These views show one set of named points, seen from different sides, and a view may be mirrored.
A view may leave some points out, and in a few views one point is out of place. Which views, in the order they come, and which point in each? Write none if none.

-- scene 1 --
view 1:
  kagen [ -8.2  -5.0 -17.7 -13.9  12.0 -10.9   4.7  -7.4 -11.2 -15.7 -47.9  -0.4]
  pivos [ -0.6   0.0 -21.3   0.7  11.6 -22.0  -3.3  -1.6  -9.5 -18.7 -44.5   0.7]
  zok [ -3.6  -1.8 -17.6 -17.4  12.5 -12.5   5.7 -10.4 -12.4 -14.7 -42.9  -0.4]
  Pak [  2.3 -10.9 -15.6  -4.3  16.4  -3.0   7.1  -4.2  -0.6 -15.7 -39.9  -4.7]
  leset [ -3.3  -2.6 -17.7 -16.6  12.5 -11.6   6.0 -10.3 -11.8 -15.1 -42.3  -0.8]
  peb [ -1.6  -0.9 -20.8  -0.4  11.7 -19.9  -2.2  -1.9  -9.2 -18.1 -45.2   0.7]
  bepim [  0.1  -1.8 -18.6 -11.7  12.6 -13.7   4.0  -8.0 -10.5 -15.8 -40.9  -0.8]
  Duka [  0.3 -10.3 -16.8  -3.9  15.1  -5.4   5.6  -3.5  -1.9 -16.6 -41.9  -3.5]
  Remat [ -1.6   0.0 -18.5 -15.8  12.2 -15.1   4.4 -10.7 -13.3 -15.7 -41.3   0.2]
  bebur [ -5.8  -5.8 -16.3 -19.9  12.7  -6.7   8.4 -11.6 -10.7 -13.9 -43.7  -1.5]
  Rab [  0.0   3.1 -22.2   0.5  10.7 -26.4  -5.0  -2.0 -11.8 -18.1 -43.8   1.6]
  Mikeb [  0.5 -11.2 -14.9 -10.7  16.0  -0.6   9.8  -7.1  -2.3 -15.0 -40.2  -4.3]
view 2:
  leset [-11.2 -13.3   4.4  -4.3  10.2 -28.8  -2.6 -28.0 -25.8   6.9  -9.4 -17.4]
  zok [-10.4 -13.9   5.5  -4.6  10.3 -28.9  -2.8 -28.4 -26.2   6.9  -9.0 -17.0]
  Duka [-14.2  -7.2  -3.2  -1.1   3.1 -19.0  -1.6 -24.3 -16.1  -0.5  -5.1 -16.3]
  bepim [-10.8 -14.3   2.8  -2.2   6.0 -26.0  -4.0 -24.2 -27.0   4.5  -9.0 -17.4]
  ginaf [ -7.5 -17.9  11.5  -6.3   8.6 -28.8  -0.8 -31.5 -24.1   1.6  -2.0 -14.4]
  bebur [-11.8  -9.2   4.4  -5.2  13.3 -29.8  -1.4 -32.2 -21.3   8.3  -9.0 -17.1]
  Remat [-10.2 -15.4   5.1  -4.1   9.1 -29.2  -3.5 -26.2 -29.2   7.0 -10.9 -17.7]
  kagen [ -9.9 -13.8   7.7  -5.4   8.6 -27.8  -1.1 -30.7 -22.3   3.1  -3.9 -15.4]
  peb [ -8.3 -21.0   5.6  -0.9  -1.9 -21.2  -3.7 -19.6 -28.3  -3.6  -2.7 -15.5]
  pivos [ -8.1 -22.8   5.4  -0.7  -2.9 -21.3  -4.5 -18.4 -29.3  -4.7  -2.7 -15.6]
  Mikeb [-15.8  -2.6  -4.5  -1.9   8.1 -21.5  -1.0 -27.4 -14.5   4.1  -7.9 -17.2]
  Rab [ -6.9 -26.1   7.4  -0.6  -3.4 -22.2  -5.5 -16.8 -33.5  -4.2  -3.5 -16.1]
view 3:
  Rab [  0.9 -65.5   6.3  14.7  44.8 -12.1   2.8 -15.4  -6.7 -25.9  51.2  39.5]
  pivos [ -0.6 -64.8   8.8  13.2  45.8 -14.3   1.4 -13.4  -5.7 -25.2  47.8  38.3]
  Mikeb [ -5.0 -60.2  15.5   4.2  44.9 -24.2   4.7   0.2   0.8 -13.1  30.0  29.1]
  bepim [  0.4 -61.4   8.2   9.2  42.2 -17.1   7.8  -6.7  -1.2 -14.6  42.5  32.1]
  Remat [  3.2 -60.8   6.8   8.9  40.1 -15.8   8.5  -5.7  -0.4 -10.1  44.9  30.5]
  kagen [  3.2 -60.8  12.0   6.3  41.8 -16.4  -1.1  -3.5  -0.4  -9.5  44.3  30.9]
  ginaf [  5.6 -61.2  12.2   7.3  41.7 -14.7  -4.3  -4.4  -0.7  -9.8  49.2  32.1]
  leset [  2.5 -60.0   8.9   7.2  40.1 -17.5   7.0  -3.8   0.4  -8.9  43.4  30.0]
  peb [ -0.7 -64.5   9.4  12.3  45.7 -14.9   0.9 -11.8  -5.0 -23.6  46.8  37.2]
  Pak [ -7.5 -61.8  15.6   5.4  46.8 -24.5   4.5  -2.9  -0.6 -18.3  29.4  32.3]
  Duka [ -5.9 -62.2  15.7   6.1  46.9 -22.4   2.0  -3.6  -1.4 -18.9  32.9  33.0]
  zok [  3.5 -60.1   8.7   7.7  39.7 -16.9   6.5  -4.2   0.3  -8.2  43.9  29.7]
view 4:
  ginaf [  7.0   0.4 -11.7  -9.1  -9.9   3.7  31.1  -2.5  -0.7  32.7   4.0   4.7]
  Remat [  3.8  -0.3 -12.1  -1.6 -14.6   4.4  29.2  -6.0   2.3  27.0  13.9   1.7]
  bepim [  3.5  -0.1 -13.3  -3.0 -14.9   4.8  31.4  -0.7   2.2  24.8  14.6   0.2]
  Pak [  3.5   2.6 -17.4  -7.0 -12.1   2.8  32.1  12.7   2.2  23.6  16.6 -12.8]
  kagen [  6.4   0.9 -12.7  -7.6 -10.6   3.0  30.2  -0.9   0.5  31.8   7.6  -0.6]
  Mikeb [  4.4   3.7 -16.9  -5.7 -11.5   0.7  29.1   8.1   2.6  27.6  15.6 -16.1]
  zok [  4.9   0.6 -12.3  -3.0 -13.4   3.1  28.8  -5.7   1.9  29.8  11.9  -1.3]
  peb [  4.2  -2.3 -13.7  -8.5 -13.7   8.5  37.9   7.0   0.3  20.6  11.3   9.6]
  leset [  4.8   0.5 -12.3  -3.3 -13.4   3.2  28.8  -4.5   2.2  29.2  12.1  -1.9]
  Duka [  3.8   2.1 -16.7  -7.9 -11.9   3.6  33.4  12.1   1.4  24.3  14.6  -9.2]
  Rab [  3.3  -4.4 -12.8  -6.8 -15.5  10.4  39.4   4.7   0.4  17.7  12.3  16.8]
  pivos [  1.6  -2.9 -15.0  -4.3 -16.8   9.1  37.6   8.1   2.0  15.8  17.8   6.4]
  bebur [  5.2   2.0 -12.8  -3.7 -11.4   0.2  26.2  -4.8   2.1  33.3  10.7  -7.6]
view 5:
  pivos [-47.5 -10.1  16.5  40.6  17.2   5.5   7.7  -2.3  -8.9  44.9  43.0  -9.1]
  Remat [-44.5 -10.6   7.7  49.0  22.9   6.6  -0.8  -6.8  -3.5  41.5  45.0 -23.3]
  zok [-45.4  -9.3  10.1  49.4  21.7   6.4   0.9  -4.7  -4.8  41.4  46.1 -19.3]
  Duka [-50.0  -4.1  -1.8  43.0  20.2   4.8  -0.4  -1.6   3.2  49.4  43.8  -8.0]
  Mikeb [-49.5  -3.8  -7.2  46.2  22.9   5.0  -4.6  -2.4   6.7  48.5  45.1 -13.0]
  peb [-47.9  -9.8  14.8  40.1  17.6   6.0   6.6  -2.8  -8.3  45.4  42.4  -9.3]
  bepim [-46.3  -8.8   7.4  47.8  21.8   6.2   0.1  -4.5  -2.6  43.1  45.5 -18.4]
  Pak [-50.1  -3.2  -4.1  44.9  21.3   5.0  -1.9   0.7   4.9  49.2  45.6  -7.7]
  ginaf [-46.3 -13.0   6.4  38.2  21.4   6.9   1.8 -12.9  -3.8  46.5  38.9 -23.4]
  kagen [-47.5 -11.2   3.5  40.8  21.9   6.8  -0.2 -10.4  -1.7  46.2  40.6 -21.5]
view 6:
  bebur [  0.6   8.7 -41.3  22.7  -7.3  57.5   5.2 -24.3 -46.0 -11.1   6.7  -4.1]
  peb [ -4.0   7.0 -29.1  14.8  -4.6  52.4  20.5 -28.9 -42.3   2.8  -4.3  -4.5]
  leset [ -0.5   7.2 -36.5  21.7  -6.4  55.1  10.3 -24.9 -46.3 -10.8   3.6  -3.3]
  Pak [ -8.0   0.3 -36.9  19.2  -5.5  61.6   2.8 -24.6 -39.7   6.1   7.5  -1.3]
  Mikeb [ -5.7   2.0 -40.2  21.0  -6.4  62.1   0.3 -23.9 -41.2   0.9   9.4  -1.8]
  pivos [ -4.2   6.4 -27.3  14.5  -4.3  51.7  22.6 -29.2 -42.1   3.3  -5.3  -4.4]
  ginaf [  2.0  15.7 -40.1  17.9  -7.4  53.8  13.8 -28.3 -45.4  -6.8  -1.4  -8.6]
  Remat [ -0.4   6.6 -33.1  21.7  -6.4  53.1  13.6 -25.1 -46.8 -11.9   2.7  -2.5]
  kagen [  0.1  12.3 -39.4  18.9  -6.9  55.3  10.4 -26.6 -45.4  -6.5   1.9  -6.4]
  Rab [ -3.7   6.7 -24.3  14.4  -4.2  49.5  26.3 -29.4 -43.2   1.0  -7.5  -3.2]
  Duka [ -6.8   2.7 -37.0  18.2  -5.5  60.3   5.7 -26.0 -40.2   5.4   4.9  -2.5]
  zok [  0.0   8.3 -36.6  21.6  -6.9  54.5  10.5 -25.1 -47.3 -11.2   3.1  -3.2]
  bepim [ -2.9   4.8 -32.7  20.4  -6.0  54.9  12.7 -25.1 -45.3  -6.7   2.5  -2.0]
view 7:
  ginaf [ -0.7  -6.0   4.6  -6.4   8.6  -3.6  14.6 -12.1   7.4   3.9  -7.9  -2.0]
  bebur [  0.8  -7.0  -1.0   0.0   1.7  -2.6  20.4  -6.1   5.6   7.5 -15.7  -5.3]
  Rab [-13.4  -9.7  11.0  -1.4  12.9   0.9  -3.5 -11.3   7.5   9.9  -7.2   5.8]
  zok [ -1.6  -8.9   2.3   0.1   5.4  -2.3  15.2  -8.9   5.4   9.7 -14.8  -4.5]
  Pak [ -5.7  -4.1  -2.8   3.9  -5.1   5.3  11.2   3.5   7.5   4.4 -16.3   7.0]
  peb [-10.6  -7.4   7.9  -2.0   8.6   1.8   1.0  -8.0   7.8   6.6  -7.6   6.4]
  bepim [ -5.9  -9.0   3.2   1.4   4.8  -0.1  10.3  -6.9   5.8  10.3 -14.0  -0.3]
  Remat [ -4.1 -10.3   3.5   1.1   6.8  -2.3  12.7  -9.8   4.9  12.1 -15.1  -4.5]
  pivos [-11.6  -8.0   9.1  -1.7   9.7   1.6  -0.6  -8.6   8.1   7.4  -7.4   6.9]
  leset [ -2.5  -8.8   2.2   0.0   4.9  -1.9  14.9  -8.2   5.3   9.7 -15.2  -3.7]
  Duka [ -5.8  -3.9  -1.6   1.2  -2.8   4.6  10.4   1.8   7.6   3.2 -14.0   7.1]
  kagen [ -0.9  -5.9   2.7  -4.1   5.5  -1.8  15.1  -8.7   7.1   4.6 -10.7  -1.8]
Views with a point moved: view 4, view 5
  view 4 moved: pivos
  view 5 moved: zok

-- scene 2 --
view 1:
  sifo [-16.0 -26.6 -39.3 -27.7  50.5   1.3  36.2 -30.0  29.5  32.0]
  fom [ -6.7 -20.2 -67.9 -22.7  51.1 -18.8  17.7 -34.0  24.8  38.4]
  kufof [-17.4 -22.6 -36.4 -33.2  50.5  -1.9  38.5 -32.0  34.4  31.0]
  Buge [ -2.9 -36.5 -38.8 -10.0  42.2  13.8  39.0 -26.7  17.3  33.6]
  Med [ -8.0 -27.4 -66.1 -25.2  53.0 -12.9  14.9 -30.5  21.1  39.5]
  sez [-19.8 -25.8 -36.5 -26.6  49.2   1.4  40.4 -32.7  33.6  30.2]
  Mize [-15.6 -26.6 -38.7 -28.3  50.3  -1.9  42.5 -31.6  31.7  31.2]
  lased [-16.9 -27.4 -41.4 -34.4  46.5  -1.6  35.1 -35.3  28.0  27.6]
view 2:
  lased [  6.1  -2.8 -15.0  35.7  -0.1  -9.5 -11.7  -0.5 -22.2   7.3]
  fom [-22.8 -10.4 -12.7  22.1   3.4 -20.6  -2.4   9.3  -3.8  11.1]
  sez [  7.2  -4.2 -18.4  39.8  -9.9  -3.0 -10.0   0.1 -20.4   3.8]
  nogom [  1.3  -2.1 -18.4  35.1  -7.1  -5.0  -7.4   0.5 -15.4   3.6]
  Vos [-20.6 -12.4 -15.5  26.7   6.4 -18.7   2.0  12.9  -1.5  14.2]
  kufof [  3.9  -2.0 -14.3  38.1  -4.6  -0.6 -10.6   0.1 -22.4   7.2]
  Buge [ 20.3 -15.3 -23.0  49.6   0.7 -15.1  -1.4   5.9  -1.2  -4.2]
view 3:
  lased [-22.5   3.8  -8.5   5.4  13.1  15.3  17.1   2.6  18.7 -14.9]
  sez [-14.1   4.4 -16.3   3.3  13.6  11.2  20.9  -1.8  17.7 -20.0]
  Mize [-14.4   1.3 -13.4   2.8  12.8  11.1  18.9   1.1  19.1 -20.7]
  Buge [ -7.2 -10.9 -17.2  -7.1   2.2  26.5  11.8  -7.2  -0.8 -16.1]
  sifo [-17.7   2.7 -15.8   1.7   9.7  12.4  18.1   2.0  14.8 -16.7]
  kufof [-18.5   4.7 -15.4   4.4  14.4  10.7  21.4   4.7  20.0 -19.5]
  nogom [-18.9  -2.0 -15.8   1.9  12.2  10.8  17.2  -0.7  22.1 -21.2]
  Vos [-42.6 -13.5 -26.4   1.8  -7.2   9.3  -0.6   5.2  26.0 -17.2]
view 4:
  fom [ 32.6  35.9 -58.4  74.8 -17.9  -9.7 -34.6  48.6   3.0  47.3]
  Vos [ 30.9  31.6 -61.3  75.2 -17.1 -10.3 -38.8  54.5   2.1  50.5]
  sez [ 54.7  38.2 -59.3  38.3 -14.9 -16.7 -36.3  64.3   7.1  39.6]
  nogom [ 52.2  35.5 -58.9  44.4 -19.0 -16.2 -35.9  60.7   8.0  42.4]
  Med [ 29.0  37.4 -56.4  73.9 -17.1 -15.9 -39.1  56.1   4.8  48.5]
  Mize [ 55.0  36.2 -57.5  42.1 -16.5 -18.3 -35.8  63.4   9.1  42.4]
  Buge [ 44.2  29.7 -54.0  37.8 -17.5 -29.7 -34.9  76.6 -14.3  54.1]
view 5:
  guro [  1.8  23.0   7.1  19.2  43.3 -11.0  45.3  67.4  25.1   1.5]
  lased [11.8 12.1 -5.7 20.9 21.2  5.7 39.6 60.0 21.0  4.5]
  sez [ 12.3   9.6 -11.5  31.0  21.6   6.4  33.6  60.8  23.2  10.7]
  Med [  2.3  24.3   9.1  19.7  42.4 -14.4  42.5  74.1  23.9  -0.5]
  Buge [27.6  3.9  4.3 45.0 24.9  0.6 40.9 72.6  8.5 10.3]
  Mize [ 14.5  10.6 -10.1  30.2  24.7   5.4  37.9  57.3  23.4   9.4]
  nogom [ 12.2  12.1 -10.0  30.4  26.7   0.6  37.6  59.5  24.4   6.9]
  kufof [ 12.2  12.2 -11.1  24.7  22.0   4.2  33.3  56.4  25.3  10.1]
view 6:
  guro [-23.6  -9.5  25.8  16.1  29.0 -38.5  14.6  41.6   3.7  -7.1]
  sifo [ -9.9 -13.6  22.0   1.2  31.6 -11.0   7.1  37.4   1.1 -13.1]
  kufof [-12.0 -13.3  14.5   0.6  25.8  -9.0   6.8  36.9   1.0 -10.8]
  sez [ -8.7 -13.7  17.8   1.4  31.5  -6.7   6.5  34.8  -3.5 -10.3]
  lased [-10.5 -12.1  16.7   6.7  29.5  -9.4   9.6  43.7   3.9 -11.3]
Views with a point moved: none

-- scene 3 --
view 1:
  Bazef [ 32.2   7.1  26.8 -51.9]
  tumo [ 18.0  13.4  27.5 -56.9]
  Pivab [ 22.0   9.9   7.4 -58.1]
  vima [ 10.8  -1.5  49.9 -54.0]
  gego [  7.8   2.8  32.2 -48.2]
view 2:
  Pivab [ 20.2 -17.9  13.4  45.9]
  mimu [ 31.6 -20.7   0.4  44.2]
  Vap [ 19.9 -27.4   2.5  27.4]
  tumo [ 22.4 -28.9  13.5  27.9]
  Bazef [ 11.0 -19.3   5.3  32.3]
  gego [ 28.7 -21.7   4.6  18.6]
view 3:
  mimu [ 36.8 -15.6 -37.4  28.4]
  Pivab [ 49.3  -0.9 -44.6  22.0]
  vima [41.7  0.3 -6.7 11.5]
  Bazef [ 52.4 -14.9 -36.5   9.8]
  gego [ 37.4  -1.7 -24.4   8.3]
  Vap [ 46.8  -9.8 -26.3  14.5]
view 4:
  tumo [ 5.3  5.1 -5.8  7.7]
  Bazef [-5.7 -6.0 -0.8  0.1]
  Pivab [ 1.2  0.9 13.8  4.8]
  Vap [-4.8  5.4 -7.7  1.4]
  gego [  2.2  10.2 -12.9  -6.9]
  vima [ -3.3  18.1 -27.3   0.1]
view 5:
  tumo [-19.1 -31.4 -23.2 -18.7]
  Pivab [-28.6 -14.8 -17.7 -24.1]
  Bazef [-19.4 -21.5  -7.8 -14.6]
  mimu [-18.2  -6.9 -27.6 -19.0]
  gego [ -1.2 -28.8 -21.2 -19.8]
  vima [  3.9 -37.4 -29.5  -5.3]
view 6:
  Pivab [ 25.4 -32.5  13.1  27.4]
  tumo [  5.8 -26.9  11.9  21.0]
  Vap [ 13.1 -25.1  16.7  10.6]
  vima [ -6.1 -21.5  23.2  -1.3]
  Bazef [ 22.5 -27.3   7.9  12.3]
  gego [  4.4 -35.5  17.6   6.9]
Views with a point moved: view 1, view 3
  view 1 moved: Bazef
  view 3 moved: Pivab
